One vector is turned by the same rotation once a step. Each row is the vector after some number of steps, and that number follows the row.
The counts run from 0 to 360.
[122 139 105 132 124  89 125 154 120 108  94 151 125 115 167 160 197 140
 145 132 139 191  64  89 134 130 107 128 125 136 124 140 113 105  89 126
 114 167 101 143 149 131 129 104] | 143
[ 97  91 136  90 142 116 175  83 181 133 125 142 118 178 115 120  71 154
 141 122 152 131 126 139 150 153 135 121  96 139 154 131 106 150 157 103
 122 151 115  96 157 101 148 163] | 283
[122 113  66 116 149 116  74 131 127 102 100 143 115 172 102 145 158 123
 155 125 119 185 133 123 118 156 143 127  88 122 118 180 122 120  92 132
 113 133  87 100 127  89 135 111] | 248
[148 129 105  97 164 125 138 114  96 144 127 155 123 168 132 129 112 143
 111 132 102  89 195 133 138 123 103 121 113 169 146 134 111 133 122 124
 123  75  71  92 107 107 176 157] | 303
[104 110 156 109 139  75 179 142 189  84 131 111 133 100 150 143 134 155
 137 112 132 135  93 117 110 157 113 134 166 145 165 168  77 134 110 111
 135 159 138 131 150 122 120 151] | 187
[142 130 173 112 111 134 163 137 126 202 159 116 151 127 159 104  85 143
  92 147 119  84 156 156 173 117 116 117 115 169 163 134  87 119 130 126
 153 130 102  96 125 104 139 151] | 79
[147 143 174 103 120 111 166 164 103 153 166 121 140 103 186 108 142 145
  97 135 117  66 142 122 144 135  89 138 133 185 160 130  90 114 119 133
 142 145 108 140 112 130 166 138] | 85
[110 140 144 115  73 146  89 146 101 175 171 150 134 125 130  97 140 128
 113 140 145 107 150 128 140 165 151 116  65 155 112 148 110 103 126 126
 116 177  97 107 106  96 163  96] | 34
[171 172 105 125 114 114 166 151  91 199 110 109 140  88 134 113 165 109
  93 130 134 142  92 137 114 126 128  85 146 151 113 142 110  87 105 118
 139 126  61 123 135 114 118 109] | 129
[118 110 161 116 122 124 138 119 174 189 120  97 129 134 141 123 112 135
 143 139 140 202  83 160 156 134 129 103  81 121 134 160 112  99 127 130
 148 170 105 104 163  95  90 136] | 155
[159 174  62 126  94 119 123 145  73 161 110 179 144 147 123 146 159 129
  96 136 139 138 121 104 150 117 130 112 116 150 124 114 110 121 106 108
 110 127  71  97 146 106 159 105] | 354
[ 91 112 126 103 141 121 145 112  87 114 111 154 108 124 158  86 151 120
 136 114 168  96 129  91 132 179 127 125 107 167  93 130 122 136 131 119
  97 158  98 162  93 135 193 110] | 10
[110 139 135 106  91 117 130 131 163 160 174 146 135 125  74 135 121 141
 106 117 136 123 144 143  88 174 162  92  96 127 139 162 100 110 136 101
 116 163  96  77 142  78 140 129] | 261
[150 145  91 153 129 125  89 162  88 143  88 116 134 113 165 128 159 113
 120 150 116 165 129 121 163 109 122 124 138 149 116 172  94 117  57 127
 137 100  84 112 100 110 112 101] | 120
[160 118 121  99 123 107 144 155 160 154 134  68 136 142 124 125 155 122
 145 133 118 176  82 159 134 150 131 128 109 124 160 176  96 101 106 140
 163 183 107 116 168 100 100 121] | 158
[165 114 106  99 153 124 124 144 100 137 123 135 135 199 176 139 143 145
 145 156 103 140 137 128 197 101  92 161  88 157 170 127 112 127 102 152
 148 131 103 108 136 111 161 141] | 69
[151 135 150  95 161  83 220 134 158 148 134 113 130 108 137 140 144 150
 117 113 112 127 101 137  95 140  90 107 159 146 170 143 104 107 139 116
 141 136  98 128 167 128 135 165] | 182
[ 83 103 104 129 146 137 124  85 109 134  68 166 110 152 153  98  94 131
 129 130 170 144 134 107 183 129 137 126 101 161  92 134 112 161 121 105
  99 108  90 117  95 111 156 130] | 328
[103 162 126 137  79 129  97 138 104 158 146 210 140 133 152 154 132 153
 107 144 141 142 142  97 156 121 127 109  79 150 120 107 111 114 124 110
  90 147  87  93 130 106 165 120] | 42
[116 145 129 116  91 123 166 107 122 187 122 188 137 146 137 137 107 151
 102 137 163 141 105 116 168 114 119  99  89 152 131  86 114 120 157 100
 107 153  86  94 169 113 162 138] | 49
[ 83 123 176 128 140 117 110 137 139 122 148 126 121  70 139 113 131 133
 119 120 115 114 170 133  86 178 131 102 136 157 111 192  96 105  94 119
 112 122  97 122  74 105 127 134] | 215
[100 130 141 127  87 150  75 139  99 163 148 131 130 118 142  86 126 114
 123 147 155 107 156 129 156 166 161 123  76 157 100 162 101 121 107 128
 120 167 100 118  88  93 150  93] | 343
[119 113  89 124 100 140 119 121 120 161 103  97 129 141 118  71  98 100
 121 130 171 113 120 139 175 160 183 126 111 153 110 167  86 151 112 114
 134 154 101 103 108  88 133 101] | 337
[109 117 114  89 161 106 187  98 131 136  95 109 103 117 108  91 158 112
 145  99 159 144  94 126  81 191 143  99 122 137  95 157 134 113 142 110
 114 157  85 149 136 120 149 116] | 235
[ 98  82 154 124 196 113 133  97 168 127  84 123 104 140 154 131  89 149
 144 135 113 179 148 143 146 125 105 117 123 147 126 176 111 129 106 124
 134  81 104 108 104 108 108 169] | 200
[ 94  99  87 133 137 134 121  91 117 131  62 152 118 158 147 103  83 125
 130 128 175 146 129 106 185 130 156 127 116 155  99 137 101 167 113  99
 108 113  99 107 105 110 145 118] | 329
[137 125 125  99 114 149 112 131  80 174 140 103 124 138 140  65 146  98
 126 135 147 100 143 135 148 171 152 124  82 164 100 158 120 114 118 141
 131 165  86 134  95 104 169  98] | 341
[110 102 104  91 158 114 113 127 120  96 114 120  99 144 121 109 187 116
 168 117 138 155 115 115  96 191 135 126  91 132 106 172 138 107 113 141
 111 176  97 150 113 110 159 101] | 242
[ 81 143 171 147 100 108 120 148 135 140 120 160 123  73 180 143 164 150
 134 134 153 180  79  96 134 143 116 108 111 143 109 140 106  99 106 118
 102 181 113 141 130 124 125 112] | 140
[150 111 112 108 149 113 185 131 112 148  80  68 128 120 171  69 131 106
 132 127 154 120  80 127 172 139 131 138 155 167 127 155  94 141 108 129
 156 146 105 147 123 126 128 115] | 106
[106 100 176 122 142 138 147 123 117 165 102  78 118 100 189  67 118 118
 139 139 156 126 106 137 174 152 130 129 120 168 104 167 102 124 110 138
 144 154 116 151  89 122 127 120] | 109
